(in the rows, 128 means zero)
Each path below is one point turned by a fixed rotation once a step. After each direction that follows a path, write how fast that rotation turns it, in deg/step (0 if it stays still).
Each turn is a multiple of 5 degrees from 10 to 175, or 0.
Each row of a path follows its step; steps can be skipped.

step 0: [126 133 132 124 135 130 121 128 134 131 126 130 119 131 135 136 132 123
 125 121 132 126 121 125 141 130 123 120 126 124 119 135 129 121 125 134
 127 123 129 127 117 122 122 135 121 129 118 130 128 129 122 143 130 127
 131 126]
step 1: [128 131 125 125 142 125 137 123 118 135 126 133 128 119 135 135 129 128
 126 122 126 137 137 118 127 132 125 125 125 135 126 126 131 128 123 132
 117 134 138 127 136 127 130 125 131 125 128 128 130 122 127 122 130 125
 137 126]
step 2: [137 129 123 127 124 121 131 129 131 116 127 125 134 133 127 133 130 126
 132 127 113 126 126 126 125 131 131 129 121 131 124 141 132 129 129 121
 127 122 125 135 137 133 125 126 126 125 111 124 125 128 127 132 139 132
 135 126]
step 3: [134 131 134 117 135 124 128 128 126 127 128 127 132 134 115 133 126 132
 136 137 128 136 113 129 130 131 121 126 133 130 127 126 117 128 129 129
 124 120 139 122 121 131 132 129 132 119 133 126 133 120 126 131 129 131
 127 122]
step 4: [128 121 132 138 138 129 130 127 135 128 132 129 123 131 132 125 120 130
 121 127 123 133 119 123 121 130 131 137 129 124 133 134 135 117 133 129
 134 133 144 135 130 127 136 129 121 123 124 136 124 129 124 128 127 125
 127 124]
step 5: [132 125 120 128 113 126 129 129 127 132 128 132 123 124 124 123 127 131
 120 132 129 128 128 130 126 133 135 127 115 127 131 132 123 124 129 133
 113 122 131 135 120 140 126 123 136 128 127 132 130 117 123 125 127 120
 132 131]
step 6: [137 133 129 128 130 125 118 138 118 124 135 130 133 136 126 128 130 127
 119 130 120 120 125 119 125 129 122 121 122 135 134 127 131 130 123 129
 138 132 131 128 120 126 131 125 134 135 127 133 118 124 132 130 130 130
 116 131]
step 7: [126 121 130 124 130 136 129 137 129 131 132 131 128 122 130 119 122 116
 138 137 123 127 121 128 125 132 130 128 127 133 138 121 120 127 128 132
 130 134 127 130 129 134 139 137 127 134 128 121 131 133 130 116 136 127
 134 131]
step 8: [124 123 111 128 126 128 124 124 131 127 131 126 115 130 129 125 130 129
 125 137 136 121 120 135 119 123 124 122 131 122 133 133 126 132 123 130
 130 128 129 131 122 120 123 128 126 132 126 132 123 137 129 137 137 127
 135 123]
step 9: [134 121 129 121 135 129 122 132 126 134 122 137 136 123 129 127 130 135
 127 129 132 131 133 136 126 119 128 121 125 125 129 116 133 118 120 128
 121 130 130 127 133 123 124 129 128 142 135 135 132 122 121 123 135 124
 124 127]
Directions:
[127 128 129 128 128 129 128 127 130 131 125 131 126 127 129 128 126 130
 126 128 130 127 129 131 128 128 126 127 129 128 129 127 128 126 128 129
 126 130 129 128 129 129 128 128 128 125 125 131 126 129 130 130 129 127
 129 129]  90

step 0: [134 139 133 127 122 123 137 126 120 124 133 131 130 121 127 123 117 121
 127 126 125 125 120 122 130 126 130 126 129 137 132 138 124 126 132 125
 126 120 134 122 125 131 122 123 130 135 127 128 118 119 124 131 130 122
 125 129]
step 1: [129 128 134 115 124 128 131 131 136 125 131 129 128 127 128 127 130 134
 122 135 127 121 130 136 134 130 128 136 125 131 127 131 133 124 125 126
 120 135 119 144 120 133 128 130 128 131 142 130 120 132 129 126 130 132
 127 129]
step 2: [123 121 125 124 130 126 128 121 129 126 129 128 132 129 130 124 135 112
 134 130 126 123 126 118 136 127 128 129 133 130 140 139 133 136 120 131
 128 127 128 123 134 130 120 129 128 131 130 133 131 127 127 136 126 135
 136 135]
step 3: [137 132 138 130 139 128 128 129 122 127 133 127 130 124 144 120 135 127
 132 130 136 118 128 131 127 136 133 128 123 129 126 119 131 134 131 129
 122 138 126 127 125 125 126 128 127 127 130 131 126 135 132 130 129 117
 133 124]
step 4: [132 127 121 123 123 132 121 128 128 130 123 119 122 128 131 128 136 126
 118 124 128 118 130 130 130 121 125 128 123 130 131 140 114 126 119 130
 124 132 131 129 127 123 128 127 131 135 118 126 140 128 128 136 129 125
 130 124]
step 5: [125 129 136 135 132 137 122 133 131 131 127 130 128 120 130 133 130 123
 130 134 128 131 122 133 128 134 135 120 130 131 125 133 135 131 124 133
 120 125 126 118 119 125 138 135 127 132 130 120 132 132 129 120 118 132
 125 121]
step 6: [121 128 130 133 127 126 132 122 121 127 125 123 120 121 138 138 123 130
 119 127 121 133 133 127 136 115 125 128 127 138 125 128 131 136 128 122
 122 128 135 129 130 135 126 124 129 126 124 127 129 120 134 128 130 120
 132 124]
step 7: [130 126 126 122 132 136 131 128 125 130 118 139 123 119 122 127 128 124
 125 129 131 125 134 136 138 139 117 134 129 124 126 128 128 128 125 123
 132 127 127 123 118 126 135 123 127 126 133 133 125 119 124 120 129 130
 120 125]
step 8: [124 117 129 133 132 131 124 123 130 135 128 124 131 137 134 134 118 126
 131 126 130 129 124 128 136 126 129 135 136 129 122 131 127 123 122 124
 136 135 127 134 130 128 115 126 130 127 130 128 128 119 141 127 116 132
 132 131]
step 9: [140 128 136 126 133 133 133 132 123 126 133 140 123 133 131 127 129 126
 125 136 127 121 138 120 129 127 130 123 127 124 130 118 126 122 132 123
 132 130 143 121 134 123 131 128 126 126 132 128 131 123 127 125 123 133
 134 129]
Directions:
[128 130 128 128 127 127 125 126 130 128 127 129 127 129 129 129 126 127
 128 128 127 130 129 125 127 131 128 128 126 128 128 125 129 127 124 128
 126 127 129 129 125 128 129 128 127 127 128 128 127 127 128 132 127 127
 129 127]  0
